Here is a table of points, one per row:
array([-0.9,  1.4,  2.3, -0.1, -1.2,  0.2, -0.5, -0.2,  0.3, -0.6, -0.9,
        0.0, -1.6,  0.5,  0.4, -1.1, -1.3, -0.3,  0.6,  1.8,  0.4, -0.7,
       -2.3,  0.9])
array([ 0.0,  1.3,  0.1, -1.8, -0.1,  1.6, -1.1,  0.5,  0.3, -0.3,  1.7,
       -1.5, -0.9,  0.2, -1.2,  0.3,  0.1,  1.6, -0.7,  1.0,  2.2,  0.0,
       -2.2, -0.8])
array([-1.1,  1.2,  0.9, -1.4,  0.5, -0.2,  0.0,  0.7,  0.7,  0.6, -0.1,
        0.4,  0.6,  0.2,  0.6, -0.1, -0.9, -1.3, -0.6,  2.0, -0.3, -0.3,
       -0.9, -1.1])
array([-0.2,  2.4, -0.4,  0.7, -0.3,  0.4, -1.5, -0.5, -1.1,  0.9,  3.2,
        0.7,  0.3,  0.8, -1.4,  0.1,  0.5,  0.1, -0.5,  0.3, -0.2, -1.0,
       -1.8, -0.1])
array([ 1.1,  1.9, -1.3, -0.2, -2.8,  1.1, -1.3, -0.5, -0.4,  0.1,  0.4,
       -1.7, -0.6, -0.3, -2.1, -0.1,  1.3, -0.6, -1.0,  0.4,  1.7, -2.6,
       -1.5, -0.1])
array([ 1.7,  2.9,  0.2, -0.7,  0.9,  1.0, -0.1,  0.4,  0.8,  0.8,  1.6,
        0.6,  0.7,  1.6,  0.2, -0.1,  0.3,  0.1,  1.1,  1.9,  0.5, -0.2,
        0.7, -0.5])
array([-0.9,  0.3,  1.0,  0.1, -1.9,  0.2,  0.3,  1.1, -0.5, -0.5,  2.0,
        1.3,  1.5,  0.9, -0.7,  0.8, -1.6,  0.6, -1.0,  0.2,  0.5, -0.8,
       -1.8, -0.6])
array([ 0.3,  1.3, -0.3, -0.8,  0.5, -0.3, -0.2, -0.3,  0.0, -0.5,  0.2,
        0.6,  0.6,  0.6, -0.2,  1.2,  0.5, -1.3,  1.2, -0.7,  1.7, -0.7,
       -0.6,  0.9])
array([ 0.2,  1.6,  1.3,  0.5, -0.4, -0.4, -0.6,  0.0,  0.8, -0.3,  0.8,
       -1.7,  0.5,  0.4,  0.0,  0.4,  0.3, -0.7,  0.9,  2.3,  0.9, -2.6,
        0.0, -0.6])
array([ 0.4,  1.8, -0.2, -1.0,  0.1,  0.3,  0.2, -0.2, -0.1, -0.3,  1.3,
       -3.5,  1.4,  1.1,  0.6,  0.3,  0.8, -2.7,  1.2,  1.0, -0.2,  0.6,
        0.7, -0.2])
array([-0.3,  2.1, -1.1,  0.2,  0.2, -0.9, -0.4,  0.2, -0.7,  0.3,  1.5,
       -2.0,  0.7,  0.2, -0.3, -0.2,  0.5, -0.8, -0.7, -1.8,  0.5,  0.2,
        1.2, -0.5])
array([ 0.5,  0.9,  0.6,  1.3, -0.8,  0.6,  0.4, -0.9,  0.2,  0.7,  2.6,
       -2.5,  1.2,  1.3, -1.9,  0.1,  1.0,  0.3, -1.1,  0.1,  0.4, -0.4,
       -0.6,  0.3])
array([ 0.4,  0.8, -0.1,  1.2, -1.2,  0.1, -0.6,  0.7,  0.1,  0.1, -0.5,
        0.5,  1.7,  1.2, -1.3, -0.3,  0.5,  0.5, -0.9,  0.3,  1.4,  0.8,
       -2.4,  0.2])
array([ 1.0, -0.3,  0.5, -0.9, -1.1,  0.9, -0.4,  0.8,  1.8,  0.1,  1.9,
        0.7, -0.3, -0.4, -0.9, -0.5, -0.4, -2.5,  0.3, -1.1,  1.4,  1.0,
       -1.4,  0.6])
array([-0.4,  2.5,  1.0,  0.4, -0.4, -0.2, -0.1, -0.8, -1.0,  0.6, -0.5,
        1.3, -0.9, -0.3, -0.6, -0.6, -1.1, -1.0,  1.5,  1.3, -0.3,  0.0,
       -0.1, -0.7])
array([-0.2,  2.5,  0.3,  0.3, -1.1, -0.4, -2.2, -0.5,  2.2,  0.5,  3.0,
        1.4,  1.2,  1.9, -0.2, -0.4,  0.2, -1.1,  1.3,  0.3,  0.9, -2.8,
        0.1,  0.2])
array([ 1.2,  0.8,  1.0,  0.3, -1.3,  0.6,  0.9, -0.5, -0.1, -0.3,  1.7,
       -1.6,  0.1,  1.2, -0.1, -0.4,  0.6,  0.5, -1.6, -0.8,  1.0, -2.3,
        0.1,  0.3])
array([ 0.0,  1.0, -1.2,  1.6, -0.6,  0.3,  1.6,  0.0,  1.4,  0.3,  1.4,
       -1.5, -0.2,  0.1, -0.2,  0.3,  1.0,  0.9, -1.4,  0.6,  0.6,  0.5,
       -0.1, -1.5])
array([ 0.9,  2.3,  0.0,  0.1, -0.4, -0.4, -0.5,  0.9,  0.9, -0.1,  0.4,
        0.2,  0.0, -0.9, -0.7, -0.4,  0.1, -0.4,  0.9, -1.4,  1.4, -0.4,
       -0.8, -0.3])
array([-0.9,  2.3, -1.0,  1.3, -0.6,  0.6,  0.8,  0.3, -0.3, -0.8,  2.2,
        1.6,  0.1,  1.8, -0.5, -1.0,  1.1,  1.3, -1.3,  0.5,  2.2,  0.7,
       -0.2, -1.0])
array([ 1.0,  3.3,  1.0, -0.6, -1.5, -0.3,  0.1, -0.1,  0.6,  0.0,  0.3,
       -2.8,  0.7,  1.1, -1.3, -0.7,  0.2, -0.3, -1.2,  0.1,  1.7,  0.4,
       -1.7, -0.4])
array([ 0.4,  2.8,  1.3, -1.2,  0.5,  0.1,  0.8,  1.0,  0.5, -0.6,  0.8,
       -0.2,  0.9,  0.7, -0.4, -0.7, -0.8, -1.4,  1.3, -0.3,  1.0, -0.2,
        0.5,  0.2])
array([ 0.2,  1.0, -0.4, -1.2,  0.5,  0.1,  0.0, -0.2,  0.6,  2.0, -0.3,
       -1.0,  0.7,  1.0, -0.1, -0.5,  0.4,  0.3,  1.9, -0.8,  1.0, -2.2,
       -0.4,  0.4])
array([ 1.0,  1.9,  1.8, -0.1,  1.3,  0.1, -0.7, -0.9, -1.1,  0.8,  0.1,
       -0.3,  1.0,  1.0,  0.3, -0.1,  0.3, -1.2,  0.1, -0.9,  1.2, -1.4,
        1.3, -0.4])
array([-0.4,  1.7,  1.3, -0.9, -0.2,  0.9,  0.5, -0.5,  1.1,  0.5,  0.9,
        0.9,  0.7,  0.4, -0.3, -0.5, -0.6, -1.1,  0.2,  0.6,  0.7, -1.2,
       -0.6, -0.8])
array([ 0.7,  1.2,  0.8, -0.4, -0.3, -0.2, -1.2,  0.5,  0.8,  1.3,  4.2,
       -0.3,  1.9,  0.6, -1.9, -0.7,  0.9, -1.1,  0.4, -1.1, -0.3,  0.0,
        1.1,  0.0])
array([-0.3,  0.3, -1.3,  0.9,  0.4,  0.5, -0.8,  1.5, -0.4, -0.9,  1.4,
       -1.6,  1.5,  0.7,  0.7, -0.9, -0.3,  2.3, -1.2,  0.4,  0.9,  0.6,
        0.3, -0.8])
array([-0.6,  0.2, -0.2, -0.7, -1.3,  1.6, -0.9,  0.0, -0.5,  0.0,  5.0,
       -2.7,  0.2,  1.0, -0.6,  0.8, -0.3,  0.9, -0.5,  0.6,  2.2, -0.8,
        0.1,  0.0])
array([ 0.3,  1.4,  0.8, -0.9, -0.6, -0.5, -0.9, -0.1, -0.1,  1.0,  1.3,
        1.3,  0.2,  2.5,  0.4, -0.1,  0.6, -1.6, -0.1,  0.4,  2.8,  0.4,
        0.6,  0.1])
array([ 0.8,  2.3,  0.7, -0.7, -1.3,  0.3,  0.3, -0.7,  1.3, -1.2,  3.8,
       -0.7,  0.5,  1.0,  0.6, -0.4, -0.7, -3.0,  1.9, -0.2,  1.9, -0.3,
       -2.3, -0.4])
array([ 1.7,  1.7, -0.5,  1.2, -0.4,  0.5,  0.6, -0.7,  1.4, -0.2,  1.6,
        1.7,  1.6,  0.2,  0.3, -0.6,  0.6, -0.6, -0.1,  0.4,  3.0, -1.7,
       -0.3,  0.8])
array([-0.3,  2.4,  0.6,  0.1, -0.2,  0.5,  1.9, -0.2,  0.3,  0.5,  1.3,
        1.2,  2.2, -0.4, -0.4,  1.1,  0.4, -0.4, -0.6,  0.2,  0.0, -0.7,
       -0.4,  1.7])
array([ 1.5,  1.3,  1.6,  1.3,  0.5, -0.6, -0.8,  0.9,  1.0,  0.4,  0.5,
       -1.8,  1.2,  1.8,  0.1,  0.2,  0.5,  0.6, -0.7,  1.8, -0.1, -0.4,
       -1.3,  0.5])
array([ 0.6,  2.1,  2.4,  0.0, -1.4,  0.5,  0.2,  0.2,  2.4, -0.3,  3.6,
        0.4,  0.8,  0.2, -0.3, -0.4,  2.2,  0.1, -1.3,  0.5,  1.1, -1.0,
       -2.2, -0.7])
array([ 0.8,  2.2, -0.2,  1.4, -1.2, -0.3, -0.8, -0.5,  1.3,  1.6,  1.6,
        0.2,  1.3,  1.0,  0.1,  0.1, -0.7, -0.7, -1.5,  0.9,  1.2,  0.1,
        1.5,  0.7])
array([-0.7,  1.2, -0.6, -0.1, -1.3,  1.7,  0.6,  1.4, -1.1,  0.8,  1.0,
       -1.3,  1.0,  0.6, -0.5, -0.4,  0.6, -0.9, -1.2,  1.1,  1.8, -0.8,
        1.6, -0.4])
array([-0.8,  1.2,  2.6, -1.1, -0.1,  0.7,  0.6,  0.1,  1.4,  0.8, -1.3,
        0.2,  0.3, -0.5, -0.8,  0.4, -0.1,  1.1,  1.9,  1.1,  1.9,  1.4,
       -0.1, -0.8])
array([ 0.5, -0.6,  0.4, -0.5, -0.3,  0.1, -1.0, -0.5,  3.6, -0.9,  2.9,
        0.7, -1.0,  1.0, -1.8, -1.1,  0.0, -0.9,  0.1, -1.4,  1.6, -1.7,
        0.4,  0.8])
array([ 2.6,  0.2,  0.1, -3.0, -0.5, -0.3, -0.3, -0.5,  0.6, -0.4,  2.6,
       -1.1,  0.9,  0.6, -2.8, -1.1, -0.4,  0.7, -0.2, -0.1,  0.6, -1.2,
       -1.5,  1.0])
array([-0.4,  2.0,  0.7,  0.0,  1.0,  0.2,  0.7, -0.6,  2.0,  0.7,  3.9,
        0.0, -0.4,  0.8,  0.3, -0.2,  1.2, -1.6,  0.0,  0.7,  2.7, -1.4,
       -1.2,  0.5])
Along one direction, these points spread out more than along any other. Take the direction at right angles to it along which they spread out most. Go by this last direction. How far along it is each point below, from 0 to 99? The average is 50, and the first point in the table lies past the average. One standard deviation of the points above along it is 16.
array([ 0.0,  1.0, -1.2,  1.6, -0.6,  0.3,  1.6,  0.0,  1.4,  0.3,  1.4,
       -1.5, -0.2,  0.1, -0.2,  0.3,  1.0,  0.9, -1.4,  0.6,  0.6,  0.5,
       -0.1, -1.5]) 73
array([ 0.4,  2.8,  1.3, -1.2,  0.5,  0.1,  0.8,  1.0,  0.5, -0.6,  0.8,
       -0.2,  0.9,  0.7, -0.4, -0.7, -0.8, -1.4,  1.3, -0.3,  1.0, -0.2,
        0.5,  0.2]) 44
array([ 0.4,  0.8, -0.1,  1.2, -1.2,  0.1, -0.6,  0.7,  0.1,  0.1, -0.5,
        0.5,  1.7,  1.2, -1.3, -0.3,  0.5,  0.5, -0.9,  0.3,  1.4,  0.8,
       -2.4,  0.2]) 68
array([-0.9,  0.3,  1.0,  0.1, -1.9,  0.2,  0.3,  1.1, -0.5, -0.5,  2.0,
        1.3,  1.5,  0.9, -0.7,  0.8, -1.6,  0.6, -1.0,  0.2,  0.5, -0.8,
       -1.8, -0.6]) 57
array([ 0.8,  2.2, -0.2,  1.4, -1.2, -0.3, -0.8, -0.5,  1.3,  1.6,  1.6,
        0.2,  1.3,  1.0,  0.1,  0.1, -0.7, -0.7, -1.5,  0.9,  1.2,  0.1,
        1.5,  0.7]) 51
array([-0.4,  2.0,  0.7,  0.0,  1.0,  0.2,  0.7, -0.6,  2.0,  0.7,  3.9,
        0.0, -0.4,  0.8,  0.3, -0.2,  1.2, -1.6,  0.0,  0.7,  2.7, -1.4,
       -1.2,  0.5]) 23
array([-0.3,  2.4,  0.6,  0.1, -0.2,  0.5,  1.9, -0.2,  0.3,  0.5,  1.3,
        1.2,  2.2, -0.4, -0.4,  1.1,  0.4, -0.4, -0.6,  0.2,  0.0, -0.7,
       -0.4,  1.7]) 51
array([ 1.0,  3.3,  1.0, -0.6, -1.5, -0.3,  0.1, -0.1,  0.6,  0.0,  0.3,
       -2.8,  0.7,  1.1, -1.3, -0.7,  0.2, -0.3, -1.2,  0.1,  1.7,  0.4,
       -1.7, -0.4]) 64
array([ 0.0,  1.3,  0.1, -1.8, -0.1,  1.6, -1.1,  0.5,  0.3, -0.3,  1.7,
       -1.5, -0.9,  0.2, -1.2,  0.3,  0.1,  1.6, -0.7,  1.0,  2.2,  0.0,
       -2.2, -0.8]) 63
array([-0.9,  1.4,  2.3, -0.1, -1.2,  0.2, -0.5, -0.2,  0.3, -0.6, -0.9,
        0.0, -1.6,  0.5,  0.4, -1.1, -1.3, -0.3,  0.6,  1.8,  0.4, -0.7,
       -2.3,  0.9]) 59
array([ 0.6,  2.1,  2.4,  0.0, -1.4,  0.5,  0.2,  0.2,  2.4, -0.3,  3.6,
        0.4,  0.8,  0.2, -0.3, -0.4,  2.2,  0.1, -1.3,  0.5,  1.1, -1.0,
       -2.2, -0.7]) 33
array([-0.9,  2.3, -1.0,  1.3, -0.6,  0.6,  0.8,  0.3, -0.3, -0.8,  2.2,
        1.6,  0.1,  1.8, -0.5, -1.0,  1.1,  1.3, -1.3,  0.5,  2.2,  0.7,
       -0.2, -1.0]) 63
array([-0.7,  1.2, -0.6, -0.1, -1.3,  1.7,  0.6,  1.4, -1.1,  0.8,  1.0,
       -1.3,  1.0,  0.6, -0.5, -0.4,  0.6, -0.9, -1.2,  1.1,  1.8, -0.8,
        1.6, -0.4]) 71
